In the data rows, 128 means zero.
Here are some rows, each followed by its group. Rows of different groups can look alike.
[119 122 127 155 82 181 133 141 146 129 100 102 86 138 112 102 147 128 117 107 164 164 145 121 110 143 132 160 154 148 127 136 163 121 138 126 119 113 143 117 139 136 136 117 113 148 117 145] 1
[131 149 101 94 148 93 123 70 122 149 116 147 178 141 158 162 115 108 146 185 83 74 132 135 154 122 133 119 104 111 161 129 75 165 145 72 127 122 118 78 118 103 135 151 141 117 140 114] 1
[77 142 123 171 98 116 118 124 91 164 110 99 137 72 92 208 162 141 95 143 113 168 126 110 115 165 155 121 136 119 68 113 154 81 73 120 189 110 165 114 161 106 191 188 179 130 122 78] 2
[141 123 124 107 154 139 129 126 121 129 129 104 129 113 162 135 129 108 134 96 161 129 115 139 135 100 130 127 99 128 151 142 115 134 102 114 148 130 142 157 142 137 97 105 124 133 154 136] 3
[126 124 108 126 129 130 108 160 121 98 131 137 104 122 108 113 120 117 74 166 131 123 116 116 147 166 137 124 127 144 96 137 151 110 145 117 111 139 168 142 126 118 109 135 117 174 137 105] 2
[131 135 140 144 129 117 144 126 139 129 134 139 132 129 124 121 144 135 110 157 122 111 162 120 134 124 155 99 161 118 124 145 151 127 134 136 96 124 105 136 114 130 143 128 125 133 88 98] 4
[117 159 103 135 124 105 148 162 104 97 151 168 117 127 124 141 100 108 91 154 103 119 123 161 130 154 144 104 110 153 92 101 135 151 121 113 118 144 121 121 113 112 134 103 104 139 129 132] 1
[127 122 133 123 126 122 132 124 137 127 113 97 127 132 141 113 117 107 124 57 119 127 120 87 98 120 138 150 89 133 133 72 101 137 151 148 124 152 179 162 127 165 89 116 154 59 138 160] 4
[123 127 119 148 112 95 109 157 118 119 99 131 131 117 127 125 158 122 130 170 125 123 133 115 135 144 144 163 132 118 121 138 152 112 137 121 147 110 151 114 138 113 143 156 118 143 110 109] 2
[121 100 122 126 139 147 123 114 126 100 134 150 118 111 115 134 111 127 120 107 119 113 131 141 130 132 110 117 150 140 118 129 128 123 129 137 145 127 119 132 130 107 112 123 85 120 132 128] 5
[105 116 121 132 157 142 126 118 107 141 126 141 153 105 145 93 129 104 154 115 96 125 141 140 110 135 101 120 140 144 127 128 110 154 118 127 123 122 107 120 118 148 118 108 117 103 145 117] 4
[130 128 151 132 141 123 124 58 116 144 146 123 139 128 120 150 137 110 104 168 135 151 143 159 146 115 83 80 158 130 128 166 124 130 74 130 136 106 71 103 175 129 117 128 83 152 110 88] 4
[132 139 125 145 157 88 138 107 129 115 159 149 134 114 119 158 120 113 157 145 130 106 134 157 139 117 123 143 122 91 117 82 115 153 156 115 127 138 95 130 112 130 146 145 127 135 145 141] 1
[102 130 156 132 156 99 154 80 118 154 114 120 180 136 131 148 118 88 128 99 103 76 133 126 142 105 101 112 144 116 143 112 80 169 140 100 129 137 121 115 119 134 154 145 133 141 147 169] 1
[113 113 140 145 130 161 140 164 97 100 147 128 95 115 103 94 112 136 112 115 120 135 129 122 113 155 119 119 160 156 123 114 187 136 85 174 132 124 115 108 121 137 126 91 110 146 86 113] 1
[110 219 75 80 177 26 131 31 100 179 134 222 223 139 140 159 100 85 147 190 0 66 102 118 221 109 95 122 50 85 211 117 16 235 186 44 92 122 80 57 113 110 134 226 141 115 172 135] 1
[149 145 125 108 146 100 120 147 109 144 104 127 126 111 141 118 139 107 114 129 117 120 105 125 157 120 116 103 118 107 108 117 146 92 147 92 139 117 151 180 157 163 103 112 135 177 136 113] 3
[68 99 131 168 142 182 146 130 138 124 137 136 162 195 60 117 122 129 104 88 168 165 140 160 83 145 137 114 164 138 138 102 119 161 83 157 82 171 131 111 61 133 168 191 88 46 140 86] 3
[122 126 109 148 100 156 165 89 118 146 110 121 123 152 139 136 126 139 107 159 120 94 174 109 101 139 163 128 164 120 137 111 136 134 155 129 96 126 117 108 108 126 135 134 131 131 113 119] 6
[90 71 123 119 169 144 150 110 134 147 140 91 176 151 163 116 143 139 125 106 116 125 116 159 128 87 101 121 131 114 169 141 131 159 104 120 131 142 108 159 137 110 145 138 104 105 201 117] 5
[132 104 139 135 97 162 116 107 138 135 120 122 132 123 130 112 128 143 98 145 141 116 158 140 114 131 138 150 125 131 147 131 122 148 141 156 121 114 116 110 148 130 140 123 123 135 83 110] 4
[150 136 131 123 117 139 126 139 144 139 145 133 142 125 124 142 139 118 121 141 115 136 147 103 119 130 149 153 126 138 126 135 133 87 157 127 132 121 130 138 171 123 118 135 122 135 107 156] 5
[144 160 131 116 69 172 117 151 138 83 166 177 99 138 64 95 105 128 151 203 101 75 153 119 178 151 185 173 129 124 119 148 181 104 157 172 88 133 106 102 121 110 102 116 122 139 117 164] 7
[115 128 127 131 80 185 132 218 139 82 122 99 61 119 103 127 140 175 150 93 177 158 133 134 79 167 122 142 131 146 78 141 180 95 99 157 143 112 176 160 123 139 103 97 106 130 119 123] 1
[143 138 118 123 145 126 112 148 111 95 119 174 119 152 114 118 87 158 110 137 135 92 130 143 125 152 93 108 136 101 75 115 146 105 122 143 131 117 141 101 127 119 136 114 111 151 133 102] 8
[118 168 112 111 147 71 136 96 120 144 148 197 162 147 135 150 127 122 130 163 57 79 114 135 165 123 105 134 101 125 143 127 65 146 150 82 110 123 130 111 93 110 132 138 135 148 163 148] 1
[126 109 152 124 149 156 101 62 111 169 107 118 128 123 137 130 123 128 115 88 133 170 112 175 119 128 105 98 157 154 127 122 107 151 101 150 126 119 84 123 160 123 148 138 88 131 154 117] 4
[132 74 113 109 151 128 118 96 40 145 114 118 132 157 142 106 100 103 46 108 128 82 119 130 143 166 97 77 146 175 89 158 163 93 89 84 116 61 178 144 136 146 117 82 136 140 132 65] 8
[118 135 101 135 116 127 140 118 126 128 148 143 129 127 115 128 133 111 123 135 114 160 128 111 112 156 119 121 129 118 100 120 115 137 130 143 107 139 111 120 153 125 105 138 111 114 113 103] 6
[118 160 130 123 126 128 125 121 119 93 130 157 128 125 125 133 115 137 115 137 140 146 125 122 135 134 103 118 125 121 117 118 127 124 110 134 123 152 155 132 112 137 119 115 142 138 141 100] 3
[147 139 120 114 138 96 133 123 146 103 137 131 103 147 124 145 136 132 126 193 115 120 136 134 117 138 145 127 127 91 116 144 140 97 124 153 120 106 118 75 154 107 97 135 93 159 95 137] 4
[121 183 121 124 124 131 130 157 213 135 135 135 149 129 144 158 157 140 171 160 164 172 126 147 104 102 156 166 115 76 151 109 97 129 149 168 142 160 70 106 80 123 117 131 132 101 103 199] 8
[113 172 103 131 125 131 106 143 168 134 160 132 131 128 149 122 120 98 127 140 158 154 115 139 122 100 174 110 101 107 144 104 114 137 109 162 128 135 103 124 141 129 108 121 116 91 123 163] 8
[131 125 97 139 187 47 81 121 68 137 70 107 171 95 213 149 140 135 44 154 176 192 125 152 60 180 129 112 88 142 138 135 107 159 158 83 173 28 174 153 107 186 159 181 136 168 130 67] 7
[116 114 111 121 114 118 119 120 165 164 164 104 144 138 160 143 152 110 133 126 133 147 154 135 105 111 153 129 107 120 153 146 123 109 124 127 117 108 120 116 137 129 121 144 111 86 122 161] 8
[122 98 147 145 124 109 161 125 123 105 108 105 143 129 142 155 134 136 142 91 125 92 128 113 121 106 133 134 157 160 107 79 129 127 155 128 129 178 127 137 124 100 139 144 145 134 111 128] 4
[162 135 134 137 170 112 156 165 139 107 122 142 118 124 100 120 119 122 138 129 139 160 116 95 151 161 145 115 122 122 90 103 127 97 120 136 117 141 136 133 104 148 126 134 141 141 135 137] 5
[124 128 142 132 147 163 145 141 117 118 135 158 112 128 90 85 77 139 133 110 113 154 102 128 147 143 107 139 127 120 145 87 150 113 120 174 84 158 87 115 123 128 103 130 135 125 139 129] 7
[136 120 158 122 121 168 149 134 141 160 138 111 121 121 93 135 106 136 177 93 149 129 123 159 152 72 147 131 158 132 126 138 145 130 115 142 110 171 103 167 135 118 141 140 146 112 156 144] 7
[51 33 107 79 221 99 68 122 133 109 255 97 255 171 151 24 184 140 136 111 131 109 117 255 203 139 64 179 108 54 229 192 255 211 65 132 83 203 103 228 255 103 227 201 107 122 255 185] 5
[119 142 120 136 158 128 149 154 112 102 151 162 152 130 118 109 117 122 141 137 120 124 133 124 141 134 114 121 132 151 114 111 119 139 140 132 129 140 108 134 91 112 117 118 130 129 162 147] 8
[104 148 52 210 67 157 149 102 113 151 103 162 167 176 138 144 143 141 113 189 124 127 222 83 93 194 192 111 207 75 131 130 139 152 183 132 58 127 122 137 113 148 117 161 121 125 88 137] 6
[133 135 126 131 153 108 122 144 152 156 137 124 168 127 156 133 177 137 128 146 129 157 141 110 105 154 135 133 105 116 145 144 150 116 151 140 148 101 119 167 151 136 130 145 121 137 83 99] 7
[111 136 131 129 116 107 122 132 118 114 127 129 108 129 109 126 121 126 112 112 114 94 126 141 126 131 139 99 134 137 102 107 131 135 107 126 122 138 133 139 122 117 129 83 124 118 136 129] 1
[132 146 112 105 141 96 154 155 122 84 141 186 131 125 136 107 121 103 125 137 125 119 138 126 150 156 128 81 97 133 124 109 150 107 111 133 141 119 142 148 116 144 81 101 111 122 128 169] 2
[155 133 128 140 114 141 98 138 105 140 110 132 112 155 133 131 124 107 87 162 156 153 121 95 144 133 136 137 106 128 89 109 116 114 107 138 120 125 132 105 131 130 85 136 140 127 129 127] 5
[120 111 107 124 108 146 94 119 153 143 140 105 139 127 138 127 113 114 126 104 115 109 131 149 136 112 108 144 153 163 165 125 118 157 125 123 116 153 118 154 119 116 137 93 127 160 127 109] 2
[92 163 115 119 127 141 112 161 168 156 157 153 160 136 160 150 157 111 172 162 139 178 156 129 101 105 159 162 94 93 174 127 92 156 120 143 169 153 120 139 106 124 87 141 130 85 102 202] 8
[166 120 133 114 124 144 118 129 142 131 117 126 124 95 147 116 130 174 144 106 113 81 122 151 143 98 107 134 126 126 150 117 122 119 168 134 148 122 119 148 156 131 157 89 137 198 113 131] 3
[134 110 129 116 128 122 130 135 125 117 146 115 139 157 123 113 127 161 123 114 133 109 130 123 129 134 145 140 118 124 130 113 144 129 145 124 109 137 158 132 117 116 140 104 121 115 133 126] 4
[114 85 159 176 92 216 145 222 148 83 115 42 35 120 90 86 146 143 122 12 228 212 120 137 62 157 129 86 194 180 62 125 202 65 79 187 141 158 177 206 124 143 106 60 128 118 89 92] 1
[115 117 132 133 133 105 108 152 94 95 108 139 119 142 123 145 75 149 147 83 119 119 103 81 105 132 136 179 111 132 86 103 122 148 180 128 140 166 199 180 100 121 152 130 137 40 151 140] 4
[134 136 142 114 94 172 139 103 137 150 161 120 86 176 72 92 97 90 167 133 105 76 151 105 168 114 160 94 182 106 109 127 177 96 96 173 106 157 95 111 155 136 85 101 154 88 129 169] 7
[128 113 114 111 121 122 109 138 120 158 94 102 144 146 145 127 185 120 112 132 157 151 132 106 128 106 144 140 95 136 153 163 126 104 103 108 133 98 154 137 129 152 130 133 158 119 159 143] 3
[101 159 132 118 129 115 133 106 196 158 143 108 149 134 146 152 136 125 161 100 140 138 143 145 104 73 150 113 135 125 171 107 85 158 109 153 152 174 79 132 99 126 124 126 134 96 115 182] 8
[138 142 110 128 104 125 136 149 142 129 141 149 148 124 109 119 142 160 118 141 120 154 142 118 109 139 156 133 78 112 136 146 124 106 145 149 123 92 147 140 146 121 128 126 135 153 109 133] 5
[136 132 129 114 137 127 132 122 125 147 119 94 139 116 115 120 142 123 129 92 132 151 114 133 123 92 139 109 132 115 143 142 109 114 120 117 127 116 127 153 115 158 121 141 157 117 128 120] 3
[90 147 62 238 75 152 186 89 113 119 110 182 182 199 91 193 160 186 109 131 117 177 210 107 52 164 206 114 219 75 170 94 96 222 188 160 63 176 105 152 107 140 114 175 141 120 68 91] 6
[129 107 133 143 148 125 124 136 136 132 133 121 139 132 163 162 125 144 125 106 131 109 127 113 146 120 119 135 118 138 151 121 126 131 110 143 126 144 126 106 111 116 158 113 129 113 126 155] 4
[131 71 123 131 153 142 145 95 92 142 83 88 124 142 141 129 132 127 124 105 116 130 118 128 142 124 78 93 139 158 151 151 112 130 110 119 129 117 142 129 133 142 138 135 153 100 133 118] 8
[131 128 136 144 148 136 143 88 137 177 139 110 151 117 122 135 118 109 113 131 152 150 125 159 146 114 122 67 156 110 131 146 128 120 84 130 131 103 92 132 157 136 147 113 134 157 133 106] 4
[127 133 137 104 127 105 117 109 126 133 130 118 156 145 166 147 128 118 134 141 99 87 133 138 140 125 119 115 130 111 135 127 105 162 115 94 138 136 141 124 129 102 148 131 126 128 157 128] 1
[149 144 119 136 86 146 117 127 130 111 148 152 132 131 124 123 103 142 122 162 143 98 152 125 153 136 162 159 130 125 144 156 157 135 139 134 114 124 134 115 137 132 117 115 123 116 106 142] 7
[92 85 143 150 117 153 145 131 122 144 145 155 181 194 81 142 149 145 133 140 121 128 172 132 94 167 112 181 159 170 134 137 149 149 106 119 81 160 111 93 97 96 154 172 106 110 133 125] 3
[161 117 157 134 116 137 129 141 113 145 149 132 129 130 144 100 150 120 112 148 139 115 138 131 140 143 131 130 122 132 129 146 127 125 141 125 131 114 136 130 125 134 117 117 119 132 129 130] 4
[73 109 111 188 118 163 136 104 127 111 145 146 144 172 110 106 115 116 148 130 135 127 165 152 125 168 98 124 149 136 116 106 119 167 92 159 86 172 92 78 75 102 169 169 100 79 97 122] 3
[149 73 153 139 141 112 137 106 57 118 126 101 121 147 134 142 142 153 83 117 93 50 134 109 144 166 90 128 176 165 104 134 139 132 142 88 125 132 137 105 145 126 157 105 100 157 112 62] 8
[120 117 148 112 136 110 102 110 117 127 154 142 115 113 130 147 118 109 118 110 112 104 103 128 127 102 110 127 125 150 111 128 127 119 111 121 133 132 124 147 136 121 122 127 135 110 147 122] 6
[153 126 157 106 113 124 112 131 127 143 112 107 143 107 150 158 139 115 118 93 139 114 105 127 142 92 115 113 137 119 159 152 110 112 155 95 156 105 146 162 143 139 106 103 159 161 140 130] 3
[163 111 154 127 136 128 138 94 125 125 139 119 145 123 114 100 138 128 137 126 159 113 129 121 108 86 127 162 143 148 149 126 111 172 154 130 106 129 106 128 98 132 132 90 107 138 127 152] 2
[116 116 142 148 120 130 163 166 134 169 121 87 144 108 151 134 137 133 139 110 137 140 138 120 142 139 126 106 140 118 130 109 123 97 140 115 134 128 127 139 134 116 140 170 137 127 130 130] 2
[123 149 116 152 122 140 144 170 119 138 136 149 159 156 136 119 148 111 134 152 122 151 156 130 123 183 119 125 123 116 122 126 120 114 101 116 119 162 121 126 85 107 144 152 120 104 144 122] 3
[114 121 128 121 87 142 114 101 165 156 129 130 136 136 148 137 164 153 168 146 180 110 141 124 98 111 156 171 132 120 151 148 110 144 162 137 126 145 99 116 138 116 152 142 128 124 124 152] 8
[114 125 149 132 119 127 130 98 113 128 130 141 115 116 136 152 122 148 133 137 111 97 158 133 116 137 110 154 142 144 115 140 147 139 154 107 141 123 127 103 128 126 104 111 115 104 90 104] 5
[180 194 124 163 95 124 120 126 81 138 18 161 28 121 94 192 99 100 100 146 110 122 97 21 101 129 156 100 147 225 69 66 55 109 153 87 163 72 138 57 23 168 81 82 170 118 63 108] 5
[119 99 131 122 142 116 130 133 116 147 133 81 150 134 152 106 166 130 143 113 129 126 152 135 134 95 142 130 124 121 157 143 155 134 83 109 110 147 129 154 130 139 146 131 128 95 138 131] 5
[87 62 118 124 163 133 147 115 143 131 148 98 181 141 160 100 166 169 170 106 135 108 127 182 165 120 100 158 130 102 154 156 172 130 113 102 111 154 112 143 155 100 181 130 123 156 190 126] 5
[118 128 111 129 138 99 140 147 108 102 182 151 131 135 134 129 147 136 138 178 103 128 142 150 126 153 129 122 128 98 129 164 167 127 113 130 131 126 106 137 113 102 117 106 117 118 116 148] 5
[133 146 120 127 118 134 111 138 140 116 142 161 127 121 120 134 115 139 138 131 113 137 123 135 121 130 126 128 140 133 127 114 135 132 133 148 156 144 129 151 136 147 131 133 115 119 127 132] 8
[120 119 135 137 131 111 141 145 113 109 122 136 128 119 141 135 125 123 123 158 113 130 131 115 135 136 178 139 112 123 122 156 148 106 125 111 129 107 141 125 138 121 135 127 143 128 134 132] 2
[121 135 108 130 145 94 143 138 99 146 117 144 139 119 129 141 146 140 114 122 148 156 125 129 109 149 115 122 113 119 102 143 135 143 137 103 139 135 149 120 107 148 150 124 157 171 140 78] 7
[107 123 127 130 157 107 151 84 103 148 95 114 132 113 159 140 181 122 79 141 155 145 135 114 92 145 133 130 124 110 131 134 105 139 129 135 147 85 148 122 125 145 140 127 133 166 113 82] 7
[75 109 120 149 115 132 132 132 129 164 83 98 111 130 126 187 165 157 135 129 112 140 130 142 131 151 146 128 137 125 123 131 143 123 96 114 157 126 127 110 181 118 192 169 136 137 100 77] 2
[133 98 134 127 124 158 146 149 134 132 113 95 125 126 134 121 146 143 120 119 128 130 121 120 104 140 137 120 121 108 106 130 166 94 100 145 130 122 135 132 134 129 125 125 137 126 109 119] 1
[94 110 150 142 117 142 127 89 133 169 80 67 128 133 149 139 145 124 90 100 151 117 160 122 125 123 122 126 144 118 123 130 108 134 101 132 130 128 129 111 132 132 171 137 127 129 154 146] 2
[118 143 164 106 111 209 151 93 131 122 159 107 114 140 70 124 80 110 155 116 76 61 143 140 169 78 143 111 182 136 145 129 145 101 100 156 119 205 88 131 145 69 99 77 120 79 132 185] 7
[160 143 132 146 109 129 138 161 128 139 90 134 107 141 96 150 99 120 114 110 137 140 123 80 117 128 137 115 108 138 114 133 106 96 128 135 136 107 159 122 108 141 98 139 156 108 97 131] 5
[157 97 177 77 157 114 95 140 103 132 124 90 110 68 165 103 102 115 135 114 131 92 79 161 188 87 66 139 97 198 126 155 130 77 77 79 173 97 148 117 129 127 151 115 117 111 176 147] 6
[122 152 107 125 113 115 113 105 148 129 136 161 125 124 156 128 148 116 121 185 109 130 139 107 125 155 129 164 123 105 144 173 132 104 156 141 139 100 125 136 150 106 90 130 116 135 92 136] 3
[105 123 143 126 123 154 143 129 138 164 132 103 141 135 140 130 146 133 146 100 130 117 116 160 133 121 104 113 126 118 142 145 114 148 123 111 127 140 134 165 135 115 141 120 142 112 146 137] 5
Which 4 groups are nearest to each row below, nearest first, going by the distance to the centre of the group?
[101 84 142 128 175 118 129 143 119 147 164 122 156 154 148 94 158 151 133 116 125 140 101 154 148 121 93 137 123 114 145 129 148 131 104 102 95 175 132 139 147 111 149 128 118 145 180 126] >> 5 3 4 1
[94 104 135 133 156 118 145 129 118 137 143 116 145 130 148 110 135 136 158 93 124 87 126 147 146 108 115 124 164 156 129 120 145 140 125 137 119 145 117 148 136 114 156 141 119 166 152 121] >> 5 4 1 3
Which 4 groups are nearest to each row below, nearest first, going by the average distance to the group's rows?
[51 91 134 161 92 122 115 96 108 161 69 72 125 81 107 203 145 126 120 148 103 85 151 128 113 162 146 150 180 146 103 134 145 103 118 118 205 127 146 81 201 86 180 199 129 128 63 78] >> 2 4 3 8
[126 123 135 101 130 103 107 146 114 147 123 107 117 117 139 135 112 163 105 119 107 96 112 117 147 115 113 138 146 101 127 137 143 108 138 107 136 117 129 133 162 154 118 92 160 191 134 130] >> 2 4 3 8
[100 153 96 214 114 151 189 74 115 143 91 117 175 164 100 170 163 154 141 87 148 145 176 124 69 145 157 93 216 103 186 80 89 201 153 125 81 178 113 156 103 122 155 155 120 135 123 120] >> 6 4 3 2
[123 132 157 127 134 88 105 145 131 121 142 127 122 129 148 139 129 116 122 154 108 125 139 103 150 147 128 147 122 124 118 139 134 109 130 134 132 131 135 138 158 117 116 126 152 130 129 140] >> 2 4 3 8
[92 125 127 138 142 149 132 141 163 165 141 107 160 127 147 124 145 118 156 139 165 156 134 139 117 95 122 113 111 119 171 112 93 177 119 137 161 165 113 132 115 125 129 127 155 80 136 149] >> 8 4 3 2
Which 4 groups are nearest to each row below, nearest first, going by the distance to the group's nearest row?
[140 138 101 149 90 131 129 125 131 128 138 162 123 162 95 134 149 174 141 175 125 120 171 114 105 171 149 131 151 113 125 101 135 160 146 143 107 139 117 97 121 127 161 119 110 173 116 119] >> 6 4 7 8
Which 5 groups are nearest to each row below, nearest first, going by the average distance to the group's rows?
[99 113 131 124 117 120 159 126 120 107 163 146 132 109 145 123 142 120 123 138 128 108 142 128 134 148 127 128 130 105 114 136 175 107 102 126 120 133 138 125 138 142 116 123 121 163 115 119] >> 2 4 3 8 5
[142 137 174 125 154 126 163 111 134 169 134 138 144 90 121 129 138 138 127 157 133 157 143 189 153 96 123 71 174 132 129 127 127 128 88 119 110 105 51 109 177 118 160 158 106 196 109 98] >> 4 2 3 8 7
[117 106 148 120 134 119 145 96 129 156 108 116 147 117 127 140 132 140 135 97 123 130 136 134 121 135 129 142 142 160 145 133 137 151 138 132 128 145 116 132 157 129 140 117 121 148 119 105] >> 4 2 3 8 5
Which 5 groups are nearest to each row below, nearest first, going by the distance to the centre of the group?
[95 113 129 132 130 121 145 129 64 132 112 107 134 110 133 146 141 134 113 142 90 110 124 136 129 134 104 97 146 159 131 91 151 149 78 120 165 126 123 130 156 124 148 144 112 112 114 121] >> 2 1 4 5 3
[124 157 155 107 118 118 134 112 122 91 127 157 109 112 110 142 136 119 123 163 123 120 121 116 132 135 147 128 158 117 122 140 120 140 169 107 130 122 133 101 115 106 140 111 122 163 130 109] >> 1 7 2 4 3
[141 124 113 125 138 108 156 117 137 89 134 132 111 130 121 117 115 167 139 136 109 97 138 132 120 125 125 117 150 121 140 98 116 161 170 149 123 124 112 107 111 125 126 121 116 139 117 137] >> 1 4 8 7 6
[103 135 102 169 119 129 130 83 135 120 127 142 145 134 140 143 140 124 125 138 122 147 142 115 106 144 134 120 150 140 153 111 116 157 98 133 99 141 104 114 105 122 117 124 117 101 102 132] >> 6 8 4 3 1
[133 125 134 127 134 107 146 143 122 148 119 90 121 114 141 134 132 130 129 102 147 127 126 113 125 83 140 120 116 106 123 140 120 129 128 129 128 147 161 130 111 158 150 129 151 158 129 118] >> 2 3 4 5 1
[133 114 144 136 100 150 147 167 136 133 141 110 125 140 119 110 152 124 143 110 149 154 134 132 110 120 140 124 141 127 127 138 142 124 133 127 126 106 156 169 124 136 147 130 140 127 142 121] >> 3 5 2 7 4
Group 3 spreads out most along one direction. Which 3 other groups' directions of most spread are closest to that one, closest first?
6 7 5
Which 5 groups are nearest to each row below, nearest first, going by the distance to the group's nearest row?
[120 118 140 112 122 108 100 135 132 115 141 123 118 127 139 98 125 122 81 149 113 126 133 149 150 126 107 178 116 162 127 138 124 96 139 122 129 101 145 101 143 121 137 121 123 151 120 130] >> 4 2 5 6 7
[172 172 129 139 105 117 111 173 89 144 61 144 74 138 110 165 94 119 112 165 174 89 154 51 109 146 143 142 117 182 102 136 123 92 141 118 150 118 181 92 113 176 87 124 178 128 66 136] >> 5 2 7 4 3
[156 118 152 65 156 67 122 188 139 96 165 127 87 78 129 87 115 77 131 164 114 98 75 124 172 126 105 150 42 155 74 153 149 62 113 105 157 81 181 137 151 141 125 135 114 144 139 116] >> 6 3 2 4 5
Which 3 other groups have their centres nearest to the centre of group 3, nearest first?
5 8 4
